One turn moves each row of this set onto another row. After a few examples, where does it send each row asked below?
j_818: -20.5  15.3  -18.5  3.2  5.6  5.0  -0.2  14.8  20.9  19.6  2.0  -11.0  -20.6  -17.4  18.8  4.8
j_464: 5.3  21.9  -14.4  -18.6  -2.8  -5.3  -13.9  -7.3  -18.7  11.0  1.1  -28.5  -17.5  -33.4  2.6  0.4
j_284: 8.9  19.3  -2.2  -16.3  -23.5  11.1  1.8  2.1  21.8  -5.5  -10.3  -43.8  -13.2  -7.7  11.7  -0.4
j_263: 16.0  -20.2  -10.6  -13.2  -12.3  -19.7  0.3  -7.8  -0.1  -12.3  -27.7  13.0  13.8  9.2  18.1  -7.0
j_555: 1.9  -1.0  38.2  7.1  -9.8  -13.1  -20.2  -12.4  -26.5  -1.2  4.8  -20.8  7.8  -6.7  11.9  -2.0
j_175: -17.3  -3.4  1.3  18.0  19.5  -0.5  -10.9  2.0  29.6  -2.9  5.9  4.6  -26.9  10.8  7.1  -7.1
j_158: 2.8  -13.8  7.5  7.8  -26.1  25.4  5.9  -17.6  15.2  -29.4  8.4  -16.8  -4.3  8.8  -4.2  -3.4
j_180: -5.1  32.0  2.5  8.8  -26.4  3.4  -9.3  11.5  -24.0  -0.9  -15.6  7.9  0.7  8.1  -3.4  -14.1
j_319: 21.7  -2.7  -16.7  -18.6  -9.8  -26.0  -26.3  9.5  18.1  -2.5  -19.3  -13.5  5.3  -19.7  0.2  6.3
j_577: 15.3  -17.5  8.1  1.1  -35.0  -18.5  -4.4  -11.9  -0.9  0.1  -8.0  20.2  13.4  4.9  -15.2  -0.8
j_609: 7.9  9.6  21.0  32.8  -16.4  -10.4  -14.8  17.3  -0.1  -12.3  5.7  -11.6  -13.6  -12.0  -22.4  16.6
j_997: 3.3  -19.8  -5.2  -24.5  -3.4  17.8  7.9  -18.5  -28.8  -14.9  4.2  -10.4  -1.7  2.6  16.4  -6.9
j_834: 9.0  -10.6  17.1  -9.5  9.9  25.5  -2.3  5.8  -9.3  1.7  14.8  -15.8  -23.3  -28.5  23.5  3.5
j_171: 5.0  -5.9  -11.8  6.4  22.2  -11.3  11.6  -12.5  17.3  15.3  -3.9  9.8  -9.7  7.4  -25.7  -13.9
j_18: 18.0  4.1  -30.1  12.7  18.1  -19.2  8.4  12.1  -1.4  -3.7  15.5  -10.4  -3.6  15.0  -16.0  -11.5
j_696: 5.1  0.3  39.4  26.2  -0.4  -7.2  -27.1  8.2  -6.3  -1.6  -10.6  -14.1  3.4  -4.3  3.1  -10.2
j_530: 17.9  1.8  -2.1  7.8  -2.0  14.4  14.1  14.2  44.5  1.1  -0.3  -8.3  -5.9  -19.4  -14.2  3.2
j_994: -5.0  4.9  16.4  8.3  3.4  -14.7  -8.7  7.9  23.3  -1.9  30.3  11.3  6.4  -31.3  4.1  8.6
j_735: -8.7  9.7  11.1  12.3  -1.0  -14.8  -4.0  8.6  -5.0  2.1  7.4  -15.8  -33.3  10.7  32.2  -23.7
j_252: -15.5  -15.2  -3.2  19.3  -3.6  -21.3  18.5  -17.5  -18.0  -2.8  30.5  1.6  -8.1  0.2  -1.2  -1.8
j_311: 20.4  10.2  -13.3  11.8  4.2  -13.5  19.2  -12.8  -19.1  -13.1  32.5  -0.1  -9.2  -6.2  -7.4  -23.7
j_417: 2.5  -7.7  -4.4  -15.3  -37.9  -10.7  8.2  -1.0  3.1  9.8  -2.5  29.2  9.1  8.2  7.7  -6.8
j_408: 15.7  -8.1  -3.8  -22.0  6.8  -10.7  -7.1  16.1  1.8  8.2  -12.8  -19.4  -19.4  -3.4  39.0  -14.1
j_537: 8.7  12.1  9.5  -16.0  -3.1  11.9  23.2  -9.6  15.4  -0.3  -12.4  -9.7  2.2  -4.4  -37.4  -8.8
j_374: -6.2  -1.2  0.7  1.7  7.3  -21.0  23.5  -31.3  -8.1  -10.8  25.7  -21.8  -15.0  -6.0  -11.5  -2.0
j_568: 23.2  -18.7  -5.8  -33.8  -8.6  -11.5  -3.7  -4.0  3.8  -7.7  -22.8  -2.6  0.1  -26.1  3.2  -21.0
j_821: -5.5  32.7  13.9  -13.0  -24.8  -16.6  8.1  11.1  9.1  -6.0  -1.2  -14.4  -2.5  -12.3  33.9  -17.7
j_157: 1.2  4.7  3.6  25.3  6.9  -3.7  0.0  21.2  29.1  3.3  19.6  1.5  -1.4  1.6  20.8  20.3
j_826: 15.1  8.4  -31.8  26.1  -11.3  3.9  28.9  15.3  -4.3  -5.5  4.9  -11.2  -9.8  5.0  -3.3  3.4
j_36: -7.0  -13.0  4.8  2.0  -12.3  9.1  9.8  -3.9  -4.1  -36.8  7.3  18.2  -11.3  10.9  -23.0  2.6
j_853: 2.3  33.7  8.5  -6.6  -22.2  -8.8  -14.6  -9.0  -22.1  -20.1  -14.0  6.2  14.5  -5.9  -8.8  -1.0
j_224: 18.1  -7.4  -6.3  9.6  24.2  6.6  14.5  21.9  -3.3  15.5  -0.6  -7.6  -32.9  -5.1  -6.0  -14.7
j_856: -6.2  26.8  -2.9  -9.9  -28.3  2.4  7.6  -10.3  -3.6  10.2  -13.1  -10.6  -13.0  -35.7  20.5  2.2
j_943: 5.8  8.8  -14.4  -11.0  -9.8  -4.3  -7.1  -39.4  4.1  -11.5  28.5  -20.0  6.7  -14.1  -0.3  4.7
j_522: -2.9  -20.9  13.0  -26.6  -11.7  10.1  18.4  -10.9  5.5  -26.9  13.0  5.9  -15.9  9.9  -3.9  2.0
j_137: 17.7  7.0  23.1  5.9  5.6  6.7  7.4  16.4  -23.1  2.2  -4.1  -6.5  -30.5  -2.7  32.9  2.8
j_152: 23.4  2.9  29.3  -29.0  -19.0  -9.2  18.6  4.0  6.3  0.9  -14.8  -12.7  10.3  -9.7  4.1  -21.4
j_83: -22.2  -20.9  0.2  -1.5  -25.8  12.0  8.5  9.6  -3.9  2.0  -9.7  10.6  12.2  -10.7  21.5  12.1
j_810: 46.3  9.8  -16.7  -10.9  -3.8  -14.9  20.8  4.5  9.1  1.5  -11.4  -17.5  -4.0  -7.4  -1.1  -19.7
j_286: 3.0  -13.0  -7.2  -6.1  -13.2  14.0  -5.7  -1.5  21.4  -13.1  1.5  -34.9  -4.2  -4.0  -33.3  -6.7
j_215: -19.9  2.9  15.2  1.7  15.9  -15.2  -8.0  -3.5  -5.3  -28.8  20.3  8.3  8.7  -15.5  22.6  3.9
j_519: -25.1  25.8  -7.2  -0.7  -24.7  -9.8  -4.3  -4.0  -13.6  7.4  -21.6  -12.3  -1.0  -6.1  -2.4  15.8
j_972: 25.2  -15.8  -4.6  6.8  -16.5  4.9  -6.1  21.9  12.2  -18.0  -17.4  -27.4  -9.8  12.0  -15.4  8.3
j_130: 5.6  -5.6  35.6  -4.2  11.9  -8.5  -14.5  20.2  -30.2  0.2  -4.7  -7.7  -18.0  -5.7  -1.7  2.2
j_565: -3.6  9.2  10.3  13.6  27.0  -32.9  -8.7  -9.3  11.9  -21.1  7.4  -2.6  10.3  -22.5  6.4  -3.1
j_804: 38.3  -1.2  8.0  2.0  11.5  -27.2  -22.5  -6.4  5.0  -24.7  16.0  -2.0  -1.0  -11.7  -7.3  1.1
j_373: 0.2  5.6  -5.8  20.2  -10.8  -19.5  8.5  29.3  -29.3  -1.5  -15.0  16.3  -5.7  -7.0  0.3  1.9
j_234: 12.8  -10.7  -13.3  11.8  5.8  5.4  21.4  13.1  13.5  2.8  17.0  13.6  0.2  -21.5  30.6  6.2

j_821 goes to -> j_152
j_374 goes to -> j_565
j_519 goes to -> j_263
Now these:
j_555 goes to -> j_853
j_943 goes to -> j_804
j_530 goes to -> j_224
j_18 goes to -> j_157
j_972 goes to -> j_826

